Each cloud is a set of points of 11 numbers each, in no order, taken from a shape drawn with curves, like pieces of string that can fork, join and close up.
After each cloud, say how many holes its shape has (a circle has one, a figure eight two, a Y shape none).
(in the rows, 128 means zero)

Tufan (81 x 11):
[[ 87 132 133 121 176 135 110 109 141 107 152]
 [121 136 137 128 145 121 116 136 121 146 135]
 [171 126 123 149  79 119 135 143 113 160 103]
 [165 119 125 146  79 124 132 157 109 169 110]
 [143 115 130 135 101 132 122 170 109 173 129]
 [ 97 134 140 124 168 128 112 123 130 125 147]
 [115 136 140 127 152 122 116 135 122 142 138]
 [117 144 124 125 156 121 112 105 137 120 135]
 [107 140 123 121 163 127 110 107 140 117 142]
 [151 115 128 139  92 130 126 167 109 172 123]
 [125 147 125 128 150 116 115 105 135 122 129]
 [ 86 132 131 121 177 136 109 106 143 105 152]
 [111 142 123 122 160 125 110 106 139 118 139]
 [139 114 132 133 107 133 121 173 109 173 133]
 [177 139 121 152  83 110 139 117 121 144  92]
 [103 138 124 120 166 129 108 110 139 117 146]
 [174 135 122 151  82 114 137 126 119 150  96]
 [113 136 141 126 154 122 115 134 122 141 139]
 [108 135 142 125 159 123 114 132 123 137 141]
 [172 130 122 150  80 117 136 134 116 155 100]
 [136 114 133 131 109 133 120 174 109 174 135]
 [ 96 135 140 124 169 128 112 123 131 123 147]
 [128 148 126 129 148 115 117 104 134 123 126]
 [146 115 129 136  98 131 123 169 109 172 127]
 [113 143 123 123 159 123 111 105 139 119 138]
 [157 116 127 142  86 128 128 164 109 172 118]
 [ 92 133 138 123 172 131 111 117 135 116 149]
 [106 135 142 125 161 124 114 131 124 134 143]
 [134 114 134 131 111 134 119 175 109 174 136]
 [178 141 122 153  83 108 140 113 122 141  89]
 [118 145 124 125 155 120 113 105 137 120 134]
 [ 89 133 136 122 174 133 110 113 138 112 151]
 [100 135 141 124 166 126 113 126 128 128 146]
 [131 114 135 129 115 134 118 177 108 174 138]
 [122 146 125 127 153 118 114 105 136 122 131]
 [ 95 133 126 117 170 134 107 115 139 118 151]
 [101 137 124 119 167 131 108 111 139 117 147]
 [118 136 139 127 149 121 116 136 121 144 137]
 [175 137 122 151  83 112 138 122 120 147  94]
 [ 88 129 127 114 174 139 105 121 139 119 157]
 [171 127 123 150  79 119 135 140 114 159 102]
 [170 125 124 149  78 121 134 145 112 163 104]
 [106 139 123 121 164 128 109 108 139 118 144]
 [168 122 125 148  78 122 134 151 111 166 106]
 [ 90 133 137 123 173 132 111 115 137 114 150]
 [ 85 127 128 113 176 141 104 124 139 120 160]
 [112 142 123 123 160 124 111 106 139 118 139]
 [175 136 121 151  82 113 138 123 119 148  95]
 [148 115 129 137  96 131 124 168 109 172 125]
 [161 117 126 144  82 127 130 162 109 171 115]
 [176 138 121 152  83 111 138 119 120 145  93]
 [109 141 123 122 161 125 110 106 139 118 141]
 [166 120 125 147  78 124 132 156 110 169 109]
 [159 117 127 143  84 127 129 163 109 172 117]
 [ 84 126 128 112 176 142 104 125 139 120 161]
 [ 93 134 139 123 171 130 112 119 134 119 149]
 [ 91 130 127 115 172 137 106 119 139 118 155]
 [ 88 133 134 122 175 134 110 111 140 109 151]
 [141 114 131 134 104 132 121 171 109 173 131]
 [ 94 132 126 116 171 135 106 117 139 118 153]
 [ 99 135 125 118 168 132 107 113 140 117 149]
 [152 115 127 139  91 130 126 167 109 172 122]
 [115 144 123 124 157 122 112 105 138 119 136]
 [ 99 135 141 124 167 127 112 125 129 127 146]
 [168 121 125 148  78 123 133 153 110 167 107]
 [173 132 122 150  81 116 136 131 117 153  98]
 [162 117 126 145  81 126 130 161 109 171 114]
 [102 135 142 125 164 125 113 128 127 131 145]
 [ 93 133 139 123 171 130 111 118 134 118 149]
 [154 115 127 141  89 129 127 165 109 172 121]
 [ 95 134 139 123 169 129 112 122 132 122 148]
 [164 118 126 146  80 125 131 159 109 170 112]
 [178 140 122 152  83 109 140 115 122 143  90]
 [111 135 142 126 156 123 115 134 122 139 140]
 [120 146 125 126 154 119 113 105 136 121 132]
 [169 123 124 148  78 121 134 148 112 165 106]
 [130 149 126 131 146 114 118 104 133 124 124]
 [104 136 142 125 162 124 114 130 125 133 143]
 [ 87 128 127 114 174 140 105 122 139 119 158]
 [174 133 122 151  82 115 137 128 117 152  97]
 [171 129 123 150  80 118 136 137 115 157 101]]
holes  0

bega, 61 rows:
[[ 81 103 160 118 123 143 158 145  77  96 142]
 [ 79 109 158 116 105 152 164 150  84 115 143]
 [147 120 123 128 158  80 133 122  95 108 136]
 [ 81 113 154 114  94 157 166 155  92 127 142]
 [159 131 112 130 162  63 129 108 101 116 140]
 [118 141 123 138 114 146 118  95 177 141 109]
 [120 144 121 137 111 146 119  97 179 146 109]
 [ 79 112 156 116  97 155 166 153  89 122 142]
 [116 140 126 139 116 147 118  94 175 138 109]
 [ 88 101 158 120 131 137 152 142  80  90 138]
 [ 79 106 159 117 113 148 163 148  81 106 142]
 [155 127 116 129 162  68 131 113  98 113 140]
 [ 84 101 159 119 128 139 154 143  77  91 140]
 [153 124 119 130 163  71 131 115  97 110 138]
 [118 142 121 128  97 147 132 113 162 154 119]
 [156 131 112 121 142  74 139 126  98 131 141]
 [115 139 126 139 115 146 118  94 174 136 110]
 [148 120 123 130 162  77 130 119  96 105 136]
 [117 140 122 129  98 145 132 113 161 152 119]
 [122 147 119 136 108 152 120  98 184 152 107]
 [ 86 102 159 119 131 137 154 142  78  90 139]
 [119 142 121 129  97 149 131 111 165 155 118]
 [ 80 104 159 117 119 145 160 146  78  99 142]
 [147 120 123 130 162  78 131 119  96 105 136]
 [ 82 101 160 118 126 140 156 144  77  93 141]
 [117 141 124 138 115 147 118  94 176 139 109]
 [ 89 117 148 113  88 154 163 158 101 136 140]
 [ 82 115 153 114  92 156 166 155  94 129 142]
 [120 145 120 131  99 154 127 106 175 156 114]
 [157 128 115 130 162  66 131 111  98 114 139]
 [160 134 109 127 152  66 134 113 102 126 141]
 [114 139 127 138 115 147 119  95 172 137 111]
 [148 123 121 126 153  79 136 124  95 115 137]
 [123 147 119 135 106 154 120  99 184 153 107]
 [150 121 122 130 163  74 130 116  96 106 137]
 [153 128 115 122 146  76 139 126  96 127 140]
 [116 139 124 129 101 144 131 110 159 149 119]
 [ 79 111 157 115 101 154 166 152  86 119 142]
 [121 145 121 137 110 148 120  97 179 147 109]
 [159 132 111 130 162  62 129 108 101 116 140]
 [ 85 114 152 114  91 155 165 156  96 131 141]
 [160 135 108 122 145  69 137 120 101 132 142]
 [116 139 125 131 104 144 128 108 160 146 118]
 [115 138 126 133 106 145 127 105 162 143 116]
 [159 134 110 128 157  64 132 110 102 122 140]
 [160 135 108 123 148  67 135 117 102 130 141]
 [ 93 118 147 113  86 154 162 160 104 140 138]
 [122 145 120 136 109 150 120  98 181 150 108]
 [159 130 113 130 162  63 130 109 100 116 140]
 [ 78 108 159 116 109 150 164 149  83 111 142]
 [160 133 111 130 160  63 129 108 102 119 139]
 [122 147 120 132 101 155 126 104 179 156 112]
 [ 80 112 155 115  96 156 166 154  90 124 143]
 [114 138 127 136 113 146 121  98 168 137 113]
 [114 138 126 134 110 145 125 101 164 140 115]
 [123 148 119 134 104 155 122 101 183 155 109]
 [122 148 119 135 105 156 122 100 185 155 108]
 [ 88 116 150 114  90 155 164 157  99 134 140]
 [120 145 120 130  99 153 128 107 172 156 116]
 [158 133 110 121 142  72 139 125  99 133 141]
 [149 125 118 125 150  78 137 125  95 119 138]]
holes  2

tur (91 x 11):
[[128 155 131 131  89 131 180 155 154 120 146]
 [ 74 212 173  95 147 104  87 106 123  73 126]
 [128 157 129 127  97 130 166 145 146 113 144]
 [141 126 117 136  94 136 176 156 139 133 133]
 [133  89 129 135  82 141 168 179  98 146 146]
 [142 143 120 135  97 134 179 153 161 130 135]
 [109 152 124 114 160  99  80 119 134 107 110]
 [114 145 113 114 173  97  68 108 129 108  95]
 [134 103 127 138  77 140 180 176 114 142 145]
 [137 117 127 142  78 139 189 174 136 142 144]
 [139 116 124 141  82 138 186 171 136 141 141]
 [138 145 114 130 105 131 165 143 148 123 127]
 [133 150 115 126 112 126 155 137 144 118 126]
 [121 134 101 116 181  99  65  99 119 111  81]
 [140 143 116 132 102 132 168 145 151 125 129]
 [134 151 129 134  89 133 185 159 162 127 143]
 [ 74 214 173  95 148 104  87 107 122  72 125]
 [136 116 128 141  76 139 188 176 134 143 145]
 [113 146 116 115 169  97  73 112 131 109 100]
 [130 156 119 124 111 127 153 136 144 113 132]
 [136 149 126 135  90 134 184 159 163 128 142]
 [ 99 174 143 107 154 102  83 117 133  94 125]
 [131 154 119 124 111 126 153 136 145 113 129]
 [129 114  89 125 174 101  78 105 120 123  72]
 [134 147 114 127 109 129 157 138 145 119 126]
 [122 131 100 118 180 100  66  99 120 112  79]
 [141 122 117 138  91 136 177 160 135 137 134]
 [141 143 117 133 101 132 173 148 155 128 131]
 [127 157 130 128  96 131 170 148 147 114 145]
 [127 119  93 123 176 100  75 105 120 119  73]
 [128 158 126 125 103 128 162 141 146 111 141]
 [139 146 124 136  92 133 185 157 164 130 141]
 [132 152 129 133  87 132 184 158 160 124 145]
 [119 139 105 114 182  99  62  99 122 109  84]
 [131  81 132 134  84 141 160 182  90 149 149]
 [106 160 131 112 156 101  83 119 135 103 119]
 [124 125  96 121 178 100  71 102 118 117  75]
 [118 140 108 114 181  98  62 101 124 108  87]
 [111 149 120 114 162  99  78 116 133 107 106]
 [128 159 124 124 108 127 157 137 145 112 136]
 [142 137 116 134  98 133 173 151 148 129 132]
 [140 146 123 135  93 135 183 158 164 130 139]
 [141 143 117 133  99 133 176 150 158 128 133]
 [ 78 208 169  96 150 103  86 108 125  75 126]
 [ 73 214 175  94 148 104  89 107 122  72 127]
 [127 158 127 125 102 129 164 143 145 112 142]
 [130 154 118 124 113 126 153 136 144 113 128]
 [134  92 127 136  81 140 170 178 101 145 145]
 [134 112 127 141  75 140 187 175 126 142 146]
 [134 110 127 140  75 140 184 176 122 142 144]
 [141 134 116 135  97 134 174 152 145 131 132]
 [ 76 211 170  96 149 103  86 107 124  74 126]
 [140 117 121 140  86 138 181 167 133 141 137]
 [141 124 116 137  94 135 175 157 138 136 133]
 [112 148 119 114 164  99  76 116 133 108 103]
 [129 158 122 123 108 127 155 137 146 112 134]
 [127 155 130 129  92 130 173 151 149 115 146]
 [120 137 103 115 182 100  63  98 120 109  83]
 [137 146 114 129 108 129 162 140 146 122 126]
 [138 116 126 141  80 138 188 173 136 142 143]
 [138 117 126 141  79 139 188 174 136 142 144]
 [132  82 131 135  83 139 162 181  92 148 148]
 [129 154 131 132  87 132 182 157 157 122 145]
 [134  95 127 136  79 140 172 177 103 144 146]
 [134 106 128 139  78 139 182 176 118 143 145]
 [ 79 206 167  96 150 103  86 107 126  76 126]
 [ 84 201 163  99 151 102  86 110 127  79 126]
 [113 145 114 114 171  99  71 110 130 108  97]
 [ 88 193 157 101 152 103  85 111 129  84 125]
 [ 81 204 165  98 149 103  86 108 126  78 126]
 [135 115 128 141  76 139 188 176 131 142 144]
 [123 129  98 119 179 100  68 101 119 113  77]
 [105 163 135 111 156 102  84 119 134 101 120]
 [109 154 125 113 159 100  81 118 135 106 112]
 [ 98 177 146 106 153 103  85 116 132  93 126]
 [112 148 117 115 166  98  74 113 132 108 101]
 [ 90 189 155 102 152 103  85 113 130  86 126]
 [133  87 129 135  82 141 165 180  95 146 147]
 [115 145 112 114 175  97  66 106 128 108  93]
 [132 152 117 126 113 126 153 136 143 115 126]
 [118 139 107 114 182  99  62 100 122 109  86]
 [ 94 183 149 104 153 102  85 115 131  90 126]
 [134  97 127 137  78 141 176 177 108 143 146]
 [140 117 122 140  84 139 183 168 134 141 139]
 [103 167 137 110 154 102  84 118 134  99 122]
 [128 155 130 130  91 131 176 152 151 117 145]
 [129 159 125 124 105 129 160 139 146 111 140]
 [141 118 118 138  89 138 179 163 134 138 135]
 [117 142 110 114 179  98  63 102 126 108  90]
 [108 156 128 112 157 101  82 119 135 105 114]
 [116 142 110 113 177  98  64 104 126 107  91]]
holes  1
